In the rows, zero is written as 128.
One turn sends every row of this set to another row. A few are shown first. Where does it send the rows asked after them?
q428: [126 187  92 141 141 147 137 116 121 135 108 111 125 109 160 133]
q711: [119 129  95 123 123 139 129  83 144 137  94 127 113 150  87 125]
q273: [131 150 161 135 164 144 160 113  98 128 111 158 108 118 127 134]
q48: [113 162 132 175 116 150 151 117  99 128 132 106 111  99 125 133]
q458: [136 138  76 150 142 127 124 100 116 102  84 110 118 137  93 105]
q689: [138 151 119 174 126 176 156 101  91 121 129 125 105 114 130 136]
q6: [132 118 119 172 120 115 140 110 163 126 104 135 149 133 134 103]
q889: [153 124 104 172 117 137  88 133 111 131  94  91 118 124 138  99]
q31: [130 146 152 147 159 140 149 121  70 125  93 143 109  91 123 131]
q303: [104 123 135 122 132 161 134  89 127 117 139 138 143 142 157 109]
q576: [ 94 131  82 136 162 128 132 115 102 143 105 118  87  96 152 125]
q660: [ 95 149 135 121 141 167 105 138 115 112 109 102 101 123 141  98]
q114: [130 118 127 126  93 134 148 108 166 134 113 118 133 129 143 101]
q809: [119 157  99 130 132 167 118 109  97 140 138 116 144 133 141 147]
q221: [126 143 144 134 169 137 139 126 118 150 108 135 146  92 177 123]
q825: [119  89  86 144 116 154 152 111 130 144  74 134 101 110 109 125]
q160: [129 157 104 119 111 164 155 102  92 136  98  94 147 105 147 137]
q81: [128  97 129 106 130  97 133 135 100 146  93  97 133 124 113 114]
q228: [145  86 127 152 169 161 138 115 147 134  81 126  98 121 126  98]
q940: [120 135 112 149 103 120 113  85 130 124  79 110 146 122  99 106]
q514: [145 135 141 140 127 151 120 103  89 142  76  68 125 129 158 112]
q953: [131  86  63 130 132 140 145 114 108 137 115 125 101 121 124 124]
q838: [134 152 133 167 120 148 168  96 105 150 128 110 110 118 130 151]
q70: [142 106 108 166 131 146 112 146 110 121  97  89 122 153  98 110]
q465: [133  83 117 146 140 140 109 110 110 139 100 156 142 154 103 125]
q169: [120 125 113 117 130 148 118 138 132 106  77 147  99  99 131  84]
q859: [130 150 182 142 143 144 137 117  85 141 101 135 121 112 121 135]
q82: [128 122 137 109 156 177 148 123  94 155  87 123 123  90 157 134]
q390: [115 131 127 122 154  94 162 101 110 140 113  97 137 127 159 121]
q834: [135 113 109 138 141 170 115  71  85 146  84 140 119 120 163 127]
q335: [134 100 131 124 119 117 164 124 118 127  59 106 138 121 106 106]
q982: [126 135 111 156 149 129 113 143 151 123  68 144  98 123 118  99]
q178: [126  75 145 157 156 127 122 110 141 163 103 120 129 119 119 111]
q699: [123  77 136 153 153 142 135 131 121 114  93 105 130 100 112  84]
q87: [166 106 122 136 146 131 103  96 119 144  95 158 130 151 144 114]
q450: [130 132 143 124 175 166 123 147  87 132 122 112 141 119 151 124]

q70 turns into q335
q87 turns into q953
q31 turns into q48
And these:
q660 turns into q514
q160 turns into q221
q699 turns into q940

One turn sends every row of this set to another row. A few are shown first. Where does it send the rows asked after them?
q408: [136  98 131  80 145 128 144 117 138 135 116 111 157 114 102 162 165 126
 136 103 102  99 116 125 140  91 155 157 137 114 122 128 125]
q553: [117 141 164 148 130 147 139 162 145 129 142 157 163 121 106 158 133 111
 135 133 151 105 120  89 103 153 123 155 107 137 152 106 107]
q871: [127 142 124 130  95 116 130 137 119  94 134 123 115 150 125 124  92 155
 139 137 138 135 118 178 147 136 132 147 106 141 101 105 139]
q757: [145 102 133  75 138 122 143 127 142 124 127 107 157 110 103 158 163 125
 142 106 101  88 111 120 153 101 145 154 132 117 120 124 126]
q432: [ 94 104 147 150 112 145 157 107 129 179 115 149 172 103 147 109 141  98
 144 124 145 125 103 128 148 122 159 105  98 124 145 133 106]
q995: [127  96 160 163 138  99 126 105 132 149 149 125 138 125 117 125 122 119
 173 121 177 126  84 117 109 143 135 138 128 137 111 152  92]
q637: [130  98 122  77 142 126 144 120 148 121 123 114 162 113 104 168 165 124
 139 106 108  94 118 116 146  95 141 149 132 116 125 126 128]
q154: [ 98 128 107 138 106 130 136 121 125 100 130 140 119 155 120 145  93 147
 131 135 144 154 134 168 126 121 123 149 106 146 107 111 148]
q46: [151  95 164 139  83 107 127 166  94 171 156 149 134 143 114 127 149  95
 109 130 127 132 123 144 138 122 107 118 108 126 102 148 116]
q476: [132 101 161 133  89 114 129 146  99 183 130 155 139 147 119 133 157  99
 100 122 148 140 139 151 130 111 111 105 105 113 102 139 118]
q226: [128 153 172 156 130 148 132 159 135 146 113 138 164 127 105 145 136 132
 126 125 156 105 106 119 106 148 160 145 130 117 154 105  93]
q158: [103  91 132 166 105 142 161 127 132 149 145 141 173 103 136 123 128  97
 148 138 130 120  85 115 158 129 148 106 110 140 154 149 103]
q375: [117 128  99 109 119 113 138 124 126  90 132 124 114 149 133 123 110 119
 124 153 141 159 139 168 100 141 118 121 107 125 108 140 150]
q702: [130 128 124  98 121 109 138 124 112 109 136 130 104 141 139 101 114 113
 132 150 122 157 144 166  93 141 122 144  94 132  96 134 154]
q977: [113 138 172 149 137 153 140 152 135 149 134 164 158 124 107 153 136 109
 132 129 145 113 127  92  90 143 133 168 109 137 149 106 111]
q565: [129  97 163 161 138  96 127 108 131 152 152 125 136 124 119 122 123 119
 174 119 174 124  85 117 109 144 135 142 126 138 108 150  92]
q277: [128 128 117 114 124 114 136 123 108 115 118 117 106 150 130 108 111 128
 120 149 127 164 131 186  93 134 149 131 121 122 105 144 144]
q247: [139 108 152 132  76 106 125 162 110 157 145 146 145 143 120 137 152 101
 106 126 153 126 127 144 150 126  97  94  99 112 104 138 114]
q618: [145 135 119 106 111 103 133 140 114  92 137 109 108 145 134 101 108 127
 131 155 125 147 121 178 113 150 133 128 110 126 102 139 142]
q726: [116 144 125 128 105 109 145 138 133 125 119 153 177 112 115  99 154 125
 132 175 105 121 103 152  91 153 150 117 133 157 132 169 129]
q242: [138 100 138  70 145 125 143 119 138 133 126 118 154 110 107 156 166 119
 142 104  97  94 121 115 141  95 144 164 127 121 117 122 131]
q674: [137 128 125  70 144 138 139 120 106 126 138 111 159 107 117 158 141 113
 136 121  91 101 131 133 144 101 150 165 147 117 109 111 134]
q454: [137 131 119  69 140 134 140 122 115 113 141 110 162 105 119 163 141 112
 136 123 100  97 130 129 153 106 140 156 143 116 110 110 134]
q945: [113  89 158 156 112 141 159 121 114 177 144 150 162  99 141 102 132  88
 152 133 111 124  95 118 145 125 156 132 100 144 143 144 109]
q370: [140 156 187 147 126 141 130 165 130 149 123 139 157 121 111 133 135 128
 136 126 145  97 104 115 112 154 157 157 119 122 146 101  95]
q387: [117 108 162 146 138  97 125  96 141 153 140 134 141 122 129 124 129 115
 177 113 192 122 100 112 111 147 120 129 108 131 105 137  98]
q234: [113 112 155 139 101 132 153 124 130 162 136 145 172  93 153  99 138  96
 158 129 137 106  95 120 168 138 143 107  85 131 139 128 106]
q572: [120 132 136 122 104 120 134 128 110 111 143 144 107 146 127 120  95 139
 142 135 124 145 136 165 128 129 121 171  90 155  93 103 152]
q21: [127 126 116  73 147 142 141 112 112 127 130 114 162 110 116 167 143 112
 130 121 101 106 136 134 140  95 150 158 149 113 114 111 135]
q567: [106 154 130 108 105 106 144 130 140 130 114 166 179 106 127  96 161 118
 138 169 115 118 122 146  92 157 135 113 110 154 124 155 139]
q852: [133  91 141 152  85 116 131 159 104 162 144 145 143 153 107 149 148 103
  97 130 144 141 122 148 134 114 109 101 122 119 114 154 112]
q564: [114 134 133 134 108 127 133 119 106 127 117 134 109 153 122 120  96 152
 131 129 132 154 130 186 121 117 150 161 111 140  99 106 143]
q599: [100 152 128 112 109 109 147 124 138 134 108 168 179 110 125  99 163 119
 134 168 118 124 125 149  86 152 139 113 115 151 126 157 138]
q932: [116 107 162 146 139  98 127  95 140 157 139 136 140 121 128 125 130 115
 174 113 192 123 103 114 108 144 124 131 108 129 104 138  99]
q122: [119 144 134 124 106 107 144 137 128 133 120 156 173 112 117  92 155 122
 135 174  99 123 106 153  87 152 154 124 131 159 128 167 132]
q107: [131 128 110  77 141 139 140 119 115 115 134 108 165 110 114 170 140 117
 131 122 103 102 127 134 149 101 149 150 153 112 116 115 132]

q242 turns into q757
q726 turns into q599
And these:
q158 turns into q432
q572 turns into q871
q932 turns into q565
q21 turns into q674
q618 turns into q375
q247 turns into q852
q370 turns into q553

One turn sends every row of this set to another row. A few are shown first. Where does it send the rows asked after them?
q733: [136 120 149 121 102 123 122 151 114 123  88 150 116]
q738: [116 162 152 146 149 162 145 151 136 130 165  99 153]
q224: [135 139 176 114 124 103 155 147 109 139 123 143 116]
q266: [116 117 162 102 105 118 122 144 110 125  89 139 123]
q898: [103 124 117  97 110  93 101 151 138 101 141 111 153]
q485: [146 137 169 126 121 107 152 152 112 138 120 150 114]
q285: [120 119 107 116 104  99  95 160 142 100 135 121 150]
q430: [110 157 125 151 122 166 114 142 144 107 155  90 156]
q134: [126 135 143 171 135 168 118 164 143 130 141 114 162]
q283: [108 151 125 153 119 167 109 144 145 107 150  91 159]
q552: [124 129 181 108 123 101 148 145 109 139 117 139 123]
q344: [109 133 167  88 113 114 138 136 105 125 102 130 118]
q548: [123 118 181 114 119 102 137 149 111 140 107 143 129]
q974: [105 122 154 157 135 164 110 159 142 131 134 106 173]
q80: [ 98 149 131 143 121 164 109 140 143 108 150  86 163]
q854: [105 142 118  89 116  91 117 146 135 101 155 106 145]
q110: [123 155 109 100 118  94 127 149 136 100 164 111 134]
q921: [138 134  98 126 105 101 105 162 143  99 144 127 139]
q826: [ 99 156 131 141 124 164 114 138 141 108 154  84 160]
q136: [151 138 143 125 106 124 137 152 113 123 102 151 104]
q399: [139 151 100 117 112  99 121 157 140  99 158 121 132]
q770: [105 159 128 145 124 165 117 139 142 107 157  86 156]
q333: [ 96 151 163 132 149 158 137 146 134 132 158  91 164]
q13: [124 152 161  92 117 115 152 136 105 124 116 132 105]
q507: [132 154 142 165 142 166 136 160 141 129 157 110 152]
q341: [103 147 128 149 119 165 106 142 144 108 148  89 163]
q758: [135 116 174 126 115 106 134 154 113 139 105 150 126]
q298: [145 154 149 111 114 120 152 143 109 123 115 142  98]
q939: [146 126 168 132 117 108 141 156 114 139 111 153 119]
q311: [ 90 130 164 137 142 159 119 150 137 132 142  95 174]

q758 turns into q548
q921 turns into q285
And these:
q770 turns into q430
q134 turns into q974
q344 turns into q13

One turn sends every row of this set to another row. A few are shown first. Where does it send the rows asked after them?
q571: [117  94 158 101  89 162 153 106 115  79 111 174 115 150 127 138]
q677: [126 120 179 154 112 185 130 113 116 114 128 162 108 143 107 114]
q700: [112  99 156 131 127 143 119 117 194  90 129 140 120 125 139 146]
q762: [136 121 136 123  98 196 109 128 165  76 150 120 125  95  99 127]
q526: [117 124 142 100 136 203 116 135 128  69 145 169 127 150  89 108]
q686: [130  77 163 102 135 139 170 139 122 115 120 161 112 126 134 125]
q431: [127 130 130 112  93 187  99 106 118 113 140 164  97 137 135 105]
q967: [153  69 119 119 111 137 123 146 148 130 140 120 107 131 115 140]
q250: [143 104 113  63 131 173 123 151 146 118 171 134 135 123 112 101]
q975: [134  93 110  98 120 179 115 137 121 144 162 107 132 150 126 131]
q62: [113 136 163 106 109 182 135 112 141  68 163 160 141 104 132 139]
q935: [154 107 118  95 116 175 139 144 108  82 161 121 150 118 123 145]
q140: [138 113 149 127  92 188 103 130 139  97 160 124 109 176  88 131]
q357: [135  85 166 109 123 161 162 161 158  98 171 118 136 159 109 103]
q382: [161 115 183 123 104 183 167 147 145  82 141 126 132 127 123 136]
q480: [114 102 145 131 134 142 126 125 176  95 170 136 163 153 138 138]
q978: [130  84 157 114 111 166 173 147 139 112 142 118 128 156 167 120]
q498: [142 115 132  73  78 178 119  99 128 109 136 153 135 121 102 155]
q684: [109  97 122  97  81 180 130 114 107  77 149 120 117 143 126  98]
q800: [136  96 136 161 128 187 131 143 126  82 127 132 129 118  95 106]
q75: [153  89 114 143  92 160 126 137 128  92 123 151 109 165 138 124]
q65: [122 101 130  97 117 161 125 110 173 117 161 140 185 156 111 106]
q412: [104 105 117  74 136 192 122 124 160 106 145 167 166 126 106 124]
q265: [111  94 155 106 155 165 114 113 120 133 124 113 116 124  95 130]
q262: [103  97 130  92 142 152 117 130 158  94 144 199 121 143 115 118]
q631: [134 114 174  58 110 169 138 115 152 139 140 164 113 116 110 124]
q78: [ 94 100 152  74 118 194 113 104 137 135 128 146 115 141  90 134]
q369: [101  88 152  86 113 153 109 125 155 101 169 129 103 148  86 148]
q857: [144  92 143 153 120 169 128 152 180 119 131 129 110 141 145 140]
q130: [145 114 134 131  96 164 149 112 126 103 143 175 170 116 141 128]
q786: [106  88 137 110 147 156 109 112 163 102 102 140 113 105 107 133]
q904: [152  96 159 127 106 154 139 138 194 127 135 177 127 150 118 111]
q569: [116 101 152  70 104 174 146 106 167 115 131 138 153 151 125  77]
q229: [109 100 152 116 134 184 124 143 157 104 181 109 145 152 104 152]
q746: [165 129 148 117 112 198 132 136 163  96 112 180 129 118 114 110]
q728: [140  88 144 126  59 171 153 107 128 106 140 122 152 138 111 118]
q255: [132 107 151  86 121 166 148 125 141 126 126 127 117 144 165  77]
q389: [129 100 160  90  93 183 158 116 185 122 109 169 140 129 141 118]
q100: [143 111 156 107 136 164 124 123 123 154 137 106 108 140 139 111]
q506: [101  87 147 113 139 176 141 130 152 102  91 176 104 132 136 119]

q684 turns into q62
q100 turns into q65
And these:
q75 turns into q935
q975 turns into q412
q262 turns into q686

